In the data rows, 128 means zero.
Every row has a hidden score from 0 to 30. What is each row's score? 15 is about the middle. The score is a weighted sum of the row's numbers plus the product of two more (or one squared), each taken from its middle value.
[177 155 139 179 126 145 145 131 158 147 116 157 148  79 121 135 140 116
 145 156 126 127 128 119] ~ 16
[123 114 161  85 147 120 119 113 109 133 127 146 136 148 117 129 110 113
 124 123 138 141 162 100] ~ 18
[173 174 117 127 153 142 137 163 120 131 132 110 120 127 130 141 128 142
 146 151 129 165  85 138] ~ 18
[ 42 140  59  88 105 121  58 198 119 107 118  91 144 101 112 142 128 164
 162 175 127  60 142 123] ~ 13
[107 100 119 153 108 118 150 123 106 118  87 147  78 125 116 136 143 156
 130 133 158 135 138 133] ~ 14
[ 94 108 122 149 111 111 156 129 114 111  88 147  59 117 137 146 150 160
 120 131 182 134 151 140] ~ 15
[ 90  92 122 133  75 122 141 126 163 128 125 130  99 110  90 101 178 118
 139 133 174 152 132  95] ~ 9
[ 84  89  99  70 119 135  59 132 155 126 131 121 168 142 141 145 153 135
 127 151 146 133 106  75] ~ 16
[155 168 184 130 133 148 126 121 100 113 145 122 154 146 139 118 100 100
 136 134 105 141 113 147] ~ 14
[149  93 143 141 138 153 137  68 174 139 147 133 141 170 132 116 121 118
 132  90 119 145 111 115] ~ 13
[ 92  61 104 131 142 166 135 105 184 149 112 126 110 155 102 149 159 170
 121 103 162 157 120 107] ~ 13
[183  85 164 142 125 151 105  72 173 118 132 143 174 144 142 102 157 121
 128 131 108 159  99  86] ~ 15
[143 131 116 108 122 142 103 122 135 138 103 140 140  98 123 141 136 104
 149 141 118 120 114 145] ~ 15
[150 113 186 197 169 129 183  86  94 110 159 140  90 161 134 135 100 110
 116  81 140 167 127 159] ~ 16
[149 154 142 151 157 139 185 119  92 119  93 161  77 109 110 156 106 121
 143 144 170 170 145 144] ~ 18
[182 135 128 175 129 169 139 127 135 133 134 116 140  92 147 119 158 108
 155 137 111 117 120 165] ~ 15
[ 94  95 119 144 109 141 136 130 149 127 100 125 109  93 107 134 164 159
 130 133 153 156 161  92] ~ 12
[121 143 161 126 189  86 122 106  98  87 196 115 131 241 103 163  37 130
 127 108 139 175  80 115] ~ 13
[139 191 151 146 155 135 173 155  88 124 109 118  66 100 129 129 100 137
 151 146 146 143 149 187] ~ 13
[125  71  92 130 118 150 117  97 185 138 111 116 137 138 159 118 184 141
 114 130 120 135 108 121] ~ 15
[122  98 120 131 121 134 146 112 145 140 107 159 103 125 111 114 135 145
 110 131 139 132 137 117] ~ 11
[127 179 150 114 136  91 122 128  85 117 139 127 144 153 122 122  74 125
 152 108 112 138 134 148] ~ 16
[151 114 173 155 135 122 141  81 112 137 118 170 124 151 140 126 117 115
 139 101 127 169 123 135] ~ 19
[143 107 137 101  90 116 106  98 112 144 109 139 154 142 144 114 144 102
 134 110 123 138 107 122] ~ 20
[155  88  93 194 191 217 161 113 179 140  98 129 131 141 134 130 151 180
 127 138 122 150 112 138] ~ 16
[139 129 195 145 144  97 144  86 107 137 146 125 128 167 142 111  95 129
 133  81 110 152 122 121] ~ 25
[159 130 141 160 118 178 170  98 165 124  87 137 113 125 130 120 124 125
 121 111 128 135  95 158] ~ 16
[ 42 146  71  60 128  95  77 188  95 120 120  97 124 123 115 141 120 153
 128 148 123  99 134 124] ~ 12
[128  66 163 138 139 136 154  76 145 141 141 125 114 169 136 143 111 157
 107  75 130 181 128 116] ~ 15
[170 140 182  96 169 143 116 109 125 119 169  96 165 158 167 134  70 120
 123 116 105 165 105 150] ~ 18
[150  85 163 155 121 130 105  93 126 142 138 144 141 199 120 129 134  83
 155 120 159 184  81  38] ~ 21
[136 141 105 132 142 158 128 155 172 121  87 120 128  92 120 145 145 145
 122 182 133 110 150 162] ~ 27
[165 158 235 118 155 121 178 117  98 119 149 121 137 162 116 101  87 110
 127 126 101 200 109 188] ~ 13
[109  77 119 111 140 125 128 109 157 143 156 121 128 148 125 106 135 138
 110 115 125 150 121 109] ~ 11
[101 115 111 106 157 142  94 158 174 116 170  87 121 138 120 116 152  96
 135 161 162 168  66 111] ~ 12
[155 121 133  90 112 127 105 101 124 149 129 122 171 140 138 102 101  97
 106 144 130 162  98 122] ~ 16
[147 125 138 118  75 121 148  78 122 139 144 136 141 153 125  86 132  99
  93 118 125 162 123 111] ~ 13
[ 84 108 100 138 114  83 152 146 113 137  95 152  82 128 109 119 136 159
 131 129 146 126 156 124] ~ 14
[163 152 149 185 178 180 144 173 167 117 109 118  97  93 150 161 144 142
 178 171 125 115 123 159] ~ 13
[133 118 139  63 111  81  82 111 151 139 161 113 193 166 141 107 121 108
 103 130 112  94 102 126] ~ 13
[ 88 118 144  85  99  72 125 124  55 114 143 107  96 119 124 101 101 133
  98  89 145 131 156 157] ~ 13
[137 162 150 120 196 159 103 151 130 111 162 100 127 145 136 209  74 165
 151 123 117 148 140 111] ~ 16
[ 53 124  30 106  96 104 146 178 109 163 126 121  89  85  83 132 178 114
 143 146 183  89 147 134] ~ 11
[ 70 134 103  94 166  96  89 150 128  96 165  80 123 192 119 126 101 134
 129 115 139 141 118 105] ~ 15
[133 138 107  98 104 139 110 133 124 140  89 131 145  99 138 122 154 125
 136 158 136 120 108 131] ~ 16
[118 135 189 110 156 118 149  96  78 121 156 116 114 160 122 118  71 127
  95 109 140 164 139 151] ~ 14
[177 145 166 149 153 132 133 100 124 131 116 131 136 140 120 140 115 102
 146 124 119 153 124 120] ~ 13
[101 166 155  95 139  90 133 133  86 124 139 121 127 141 115 115  94  93
 116 121 136 117 148 157] ~ 15
[139 112 164 106 107 119 102  98 126 138 167 122 183 142 141  89 144  83
 131  85  96 107 106 162] ~ 16
[123 130 130 112 135 113 134 123 139 124 136 135 129 149 130 127 132 117
 120 138 145 135  93 131] ~ 15
[101 138 107 117  31  61 163 128  90 157 124 151 126  85  94  88 122 111
 116 117 159 153 162 106] ~ 20
[170 146 161  85 156 115 109  88 121 134 165 100 176 168 139 111  70  88
 126 102  98 124 110 123] ~ 12
[123 141  86 176 146 172 115 197 180 131  99 116 101  61 136 188 202 163
 161 195 136  92 138 152] ~ 14
[130 140 132 138  96 132 143 117 128 132 135 148 139  72 132 105 143 138
 117 103 114 140 132 117] ~ 26
[128 138 162 147 133 119 150 128 123 124 126 125 107 121 143 146 118 144
 122 131 121 132 129 144] ~ 15
[134 132 124 139 155 144 134 103 144 146 113 151 120 139 130 133 111 144
 133 116 136 125 141 131] ~ 15
[113 138  94 142  98 113 138 181 145 136  88 135  96  41 113 144 176 141
 136 180 120  68 160 162] ~ 8
[119 107 138 151 111 139 124 114 155 126 104 148 118 116 118 112 160 152
 119 145 122 127 141 119] ~ 11
[148 124 143 160 167 144 146 109 118 127 143 108 135 155 141 129 129 111
 149 103 100 104 136 138] ~ 13
[116 151 101 134 170 108 116 187 142  96 129 106 138 132 119 152 120 159
 157 142 137  70 108 116] ~ 15
[100 125 160  94  87  93 120  77 106 121 123 157 156 212 124  84 110  83
 115  73 126 164  99 117] ~ 23
[165 187 119 193 185 186  87 200 117 128  85 162 122 114 121 219 121 126
 157 174 108 100  93  95] ~ 26
[ 75 115  98 162 170 169 156 143 119 128 105 159  54 101  97 180 132 167
 141 146 204 169 154 133] ~ 25
[122 137 141 175 158 127 204 140 110 135  79 133  36 116 112 154 106 158
 137 123 166 140 191 158] ~ 14
[123  44 138  42  82  79  95  82 116 128 164 106 173 183 160  79 141 111
  78  93 125 160 122  73] ~ 15
[126 118 113 127  99 125 134 156 158 141 128 146 131  58 130 105 168 145
 125 147 126 122 153 118] ~ 13
[110 110 122 164 146 125 168 129 116 115 113 142  96 159 119 123 112 142
 125 125 140 146 155 126] ~ 16
[166 144 176 144 113 126 165 107 132 143 126 145 136  93 131  96 104 116
 131 111 115 166 131 122] ~ 22
[141 107 160 179 166 150 147  92 152 116 133 148 119 201 126 145 126 140
 133 110 149 167  88 104] ~ 18
[115 176 178 150 161 119 179 169  95 114 103 112  62 117 138 135  89 123
 122 129 162 158 151 148] ~ 13
[129 162 101 136 151 143  94 182 123  91 122 143 130 134 119 160  64 134
 127 141 143 100 122 123] ~ 19
[101  47  99  50  31  80  45 101 126 150 130 139 183 152 151  79 175 107
  72 119 141 105  99  71] ~ 22
[ 76 154  81 109 106  82 124 178  98 119 116  99  98  96 124 130 120 141
 119 145 145  98 132 158] ~ 12
[169  92 144 122 109 127 103 136 164 135 126 134 176  99 144 124 167 118
 117 135 111 118 165  39] ~ 13
[190 175 157 152 167 172 152 149 118 122  96 124  86  96 140 145 136 110
 161 141 139 146 121 145] ~ 13
[137 126 111 154 108 118 137 144 123 117 134 130 115  72 111 128 162 151
 126 121  88 101 152 116] ~ 13
[173 112 112 155 142 125 122 104 166 130 137 116 162 148 145 112 137 117
 132 125  87 103 119 109] ~ 12
[105 111  89 152 138 122 117 160  78 135 115 122 117 148 111 130 152 135
 118 140 145 138 103  98] ~ 22
[166 168 183 129 150 128 119 116 130 102 146 132 158 163 138 135  73  84
 149  94 118 148  91 161] ~ 19
[146 132 114 120 104  95 141 133 112 151 120 114 112 108 157 106 159 117
 133 121 129 134 118 129] ~ 23
[133 152 126 143  80 120 162 154 110 146 102 140 112  43 125 110 148 146
 133 149 138 142 156 124] ~ 20
[119 163 123 109 103 108 148 153  88 120 125 114 110 128 105  95 113 101
 129 136 136 130 120 169] ~ 12
[113 164  80  90 179 133  87 183 156 127 154  96 139 110 124 177 127 174
 138 147 137 119 106  97] ~ 13
[105 127 124 135  80  78 169 132  68 118 128 116  94 102 131  81 126 102
 130 113 129 138 144 187] ~ 14
[167  88 144 139 127 163 153  73 189 145 134 162 126 139 136 125 144  92
 123 105 145 134 143  93] ~ 17
[ 99 147 153  94 102  58 171 124  62 123 109 152  81 124 113 122  89 132
 124  89 149 156 159 139] ~ 19
[108  70  73  97  55 106  76 134 150 135 112 123 162  66 143  90 206 133
  95 145 123  95 116  87] ~ 20
[134 158 159 109 169 117 116 118 115 101 167 114 173 186 130 148  47 130
 129 124  97 136 122 142] ~ 19
[ 96 107 102 105 135 108 114 146 127 117 139 144 106 142 121 116 122 129
 100 140 160 137 115  98] ~ 13
[149 132  94 123 111 140  94 123 157 130 104 149 145 120 129 137 181 119
 127 129 116 106 124 113] ~ 15
[ 86  94 111 123  94  93 138 126  89 120 127 102 115 127 152  99 129 131
 107 102 148 109 138 170] ~ 17
[158 145 160 160 124 132 167 168 109 141 110 139 109  78 126 161 130 118
 167 141 132 142 137 134] ~ 18
[ 85 159  99  55  92  68  92 160  75 116 126 101 144 106 135 153 111 112
 128 119 114  72 144 159] ~ 15
[137 123 125 144 123 142 143 113 117 134 156 115 149 155 122 107 147  95
 137 111  99  88 136 140] ~ 12
[144 146 146 103 179 137  72 124 134 118 152 113 185 163 153 169  84 135
 134 137  99 101  99 119] ~ 15
[177 176 120 113 167 135  88 142 125 126 158  98 185 157 101 133  71  89
 145 130 106 135  80 133] ~ 14
[142 183 127 159 198 155  97 138 149 126 134 107 148 156 135 161  95 132
 166 128  87  90 129 120] ~ 11
[135 101 109 118 116 121 139 134 153 129 136  94 140 120 138 128 172 117
 137 101 106  93 134 148] ~ 12
[ 64  99 116  75 106 120 122 117 103 132 114 131 118 137 114 121 125 152
 115 115 174 160 141 124] ~ 17
[138 204 162 174 181 147 155 146 146 106 131 124 103 174  96 148  46 129
 153 110 122 142 133 150] ~ 13
[114 143 196 104 140  87 158 109  78 113 144 123 102 139 120  97  99  82
 115  80 151 160 166 141] ~ 16
[143  65 167 144 168 119 166  37 114 128 143 162 120 225 110  95  92 142
 115  48 126 202 110 101] ~ 18
[148 146 182 192 136 123 171  86 108 126 153 170 128 115 104 140  89 129
 123 108 121 183 147  95] ~ 19
[163 166 115 142 195 197  95 159 138  97 138 115 142 126 162 205 121 148
 147 157 129 109 115 144] ~ 29
[164 160 192 121 136 137 124 106 117 126 139 131 141 144 151 100  98 107
 140 111 132 181 106 131] ~ 18
[165 116  80 119  86 164 140 128 175 152  83 129 122  91 116 139 196 136
 112 155 142 102 106 131] ~ 12
[118 186  90 153 162 125 117 208  93 108  94 110 107  97 129 167  96 154
 137 163 135  75 154 137] ~ 13
[115 115  93 135  87 147 139 143 125 136 104 130 112  82 127 128 183 132
 136 161 125 105 117 133] ~ 13
[155  92 146 141 160 178  86  89 207 128 153 132 179 168 123 120 160 115
 155 113 125 165  97  43] ~ 13
[115 120 136 139 178 171 101 113 156 124 129 144 130 156 126 148 125 144
 123 134 152 175 116  96] ~ 18
[ 96 142  86 105 179 168  43 161 144 103 168 100 183 129 129 184 114 148
 160 171 116  88 105 115] ~ 23
[184 117 100 152 165 141 118 125 176 140 148  83 153 140 158 133 155 123
 148 126 117  76 110 121] ~ 11
[ 63 110 111  69 137  84  56 141  81 108 171 105 167 144 117 124  95 142
 130 109 114 127 130 119] ~ 16
[137 137  67  88 107 155  83 162 156 149 105 140 154  75 109 138 149 136
 100 150 113  83 128  81] ~ 13
[170 145 156 186 163 176 161 108 155 109 106 143 129 177 123 142 112 156
 132 137 111 118 136 138] ~ 14
[131 133 117  99 162 116  51 141 144 120 171  80 180 191 132 142  90 111
 129 141 120 121  71  97] ~ 12
[211 172 168 196 166 189 172 100 163 134 121 132 116 117 140 154 121 116
 168 144 107 148 109 140] ~ 11
[ 88 102  77 153 102 130 165 148 113 134  85 136  60  66 143 130 178 170
 108 157 153 107 143 156] ~ 13
[181 146 122 167 163 184 116 114 188 130 100 143 130 123 137 148 138 141
 137 162 131 108 117 121] ~ 14
[124  99 135 129 110  78 150 122  94 131 145 117 107 142 135  69 132 104
 131  89 123 106 150 129] ~ 12
[170 180 226 164 182 114 185 110  93 117 129 134  79 140 125 111  75 106
 161  84 129 186 140 183] ~ 14
[ 84 104 125 158 138 166 137 127 126 119 115 154  85 138 125 140 140 157
 130 128 158 147 138 111] ~ 14
[130 139 101 123 117 143  78 157 152 137 113 119 136 100 158 122 184 133
 125 162 117  91 121 152] ~ 15
[ 92  97 131 150  92 112 180 128  89 121 127 138  71 134 123  90 149 167
  87 109 139 164 156 110] ~ 17
[164 175 112 112 155 152 102 165 145 119 127  89 147 113 144 145 113 109
 162 156 122 100 100 135] ~ 13
[ 88 123 114 140 116  91 148 154 100 140 133 112 111 132 123 104 144 126
 135 117 120  86 135 133] ~ 17
[107 113 175 143 103  72 193  91 100 127 120 163 101 152  90  78  95 131
 125  67 150 189 195 124] ~ 15
[122 113 122 154 140 111 139 116 107 127 132 114 140 154 137 112 125 125
 131  99 125 100 153 157] ~ 18
[189 114 190 124 127 146 135  51 129 136 164 156 177 146 139  99 102 122
 121  88 108 199 109  80] ~ 22
[129 130 115 152 113 122 162 151 122 141 102 150 117  61 126 129 141 158
 105 143 138 130 190 113] ~ 14
[102 104 130  50  71  69 133  92  54 141 143 127 145 144 127  47 102 103
  87  97 159 165 134 137] ~ 17
[ 79 143  83  56 117  96  52 162 117 115 152 110 192 129 142 120 103 122
 108 143 106  59 133 155] ~ 23
[ 72 135  98  51  90  56  91 154  51 121 165  93 170 149 134  84  80 110
 106 110 126 123 133 121] ~ 16
[163 121 129 172 128 114 136 140 103 129 109 171 104 123 132 151 139 105
 127 121 143 112 116 112] ~ 23
[158 152 122 113 122 137 139  93 158 137 127 128 127 159 116 150 105 108
  91 139 136 100 117 138] ~ 12
[ 97  94 119 177 107 134 211 134 130 116  83 129  57 115 126 129 147 167
 101 127 163 164 155 159] ~ 14
[138 154 138 135 143 144 113 143 114 112 125 119 143 132 159 131 116 104
 147 122  99 119 115 176] ~ 19
[157 150 154 141 162 144 115  80 118 145 126 150 129 153 123 131  88 124
 129  95 119 184 113 131] ~ 17
[109 121 121 104 104 125 106 136 145 123 149 101 152 134 122 147 171 119
 117 142 138 110 128  99] ~ 11
[112 116 129 109  61  84 199  82  99 135 127 171  77 118 100 126 131 120
  97 117 149 103 131 181] ~ 11
[116 155 131 128 156 109 123 144  92 110 162 106 133 163 116 125  60 141
 134 116 131 128 121 160] ~ 15
[145 101 153 127 124 116 110  94 129 128 165 116 156 157 143 134 123 115
 135 121  93 121 115 147] ~ 14
[ 87  63 115  94  80  92  89 105 127 165 150 157 152 151 129 100 145 137
 103 101 156 168 127  64] ~ 22
[ 95  52 109  79 132 139  85  78 150 153 152 109 162 174 128 128 147 158
 100  87 122 173 121  89] ~ 15
[135  55 147  91 137 153 110  79 162 132 152 151 154 196 106 102 126 125
 112 108 123 152 111  53] ~ 10
[124 151 154 130 128 125 128 120 113 109 122 120 105 130 140 128 124 125
 134 135 128 143 112 154] ~ 13
[132 129 154 189 135 107 191 123 129 131 121 145 101 115 118 107 103 161
 111 131 149 153 170 122] ~ 13
[169  91 122 132 144 187 124  87 147 131 152 157 162 137 138 138 151 117
 127 125 119 125  65  97] ~ 19
[124 131 111 157 116 125 134 159 148 139 103 131 117  95 125 138 175 127
 137 163 114  82 140 151] ~ 11
[126 117 122 185 166 204 153 137 176 124 111 123 100 102 117 159 170 163
 147 154 122 125 139 130] ~ 11
[114  68 144  87 105  99 128 128 130 132 118 117 142 139 128 118 165 112
 103 109 133 132 152  51] ~ 14
[ 89 104 112 111  86 113  92 130 135 141 143 119 123 133 124 111 153 139
 147 111 121 124 136 112] ~ 12
[216 152 228 188 150 137 185  57 117 136 170 155 156 148 117 144  52 102
 146  87 120 218 123  90] ~ 21
[117 124 133 136 123 122 140 150 133 130 130 146 117  77 141 156 149 118
 126 126 131  78 165 144] ~ 14
[109 203 123 112 102 102 143 163  74 121 108 109 107 112 119 128  74 116
 137 130 138 111 136 170] ~ 14
[ 84 153  97  75 115  81  90 152  76 102 147 118 153 127 133 126  88 117
 134 121 108  78 113 162] ~ 16
[105 130 128  90  99  97 113 112  96 116 131 104 128 148 121 110 104  85
 114 123 157 120 111 152] ~ 16
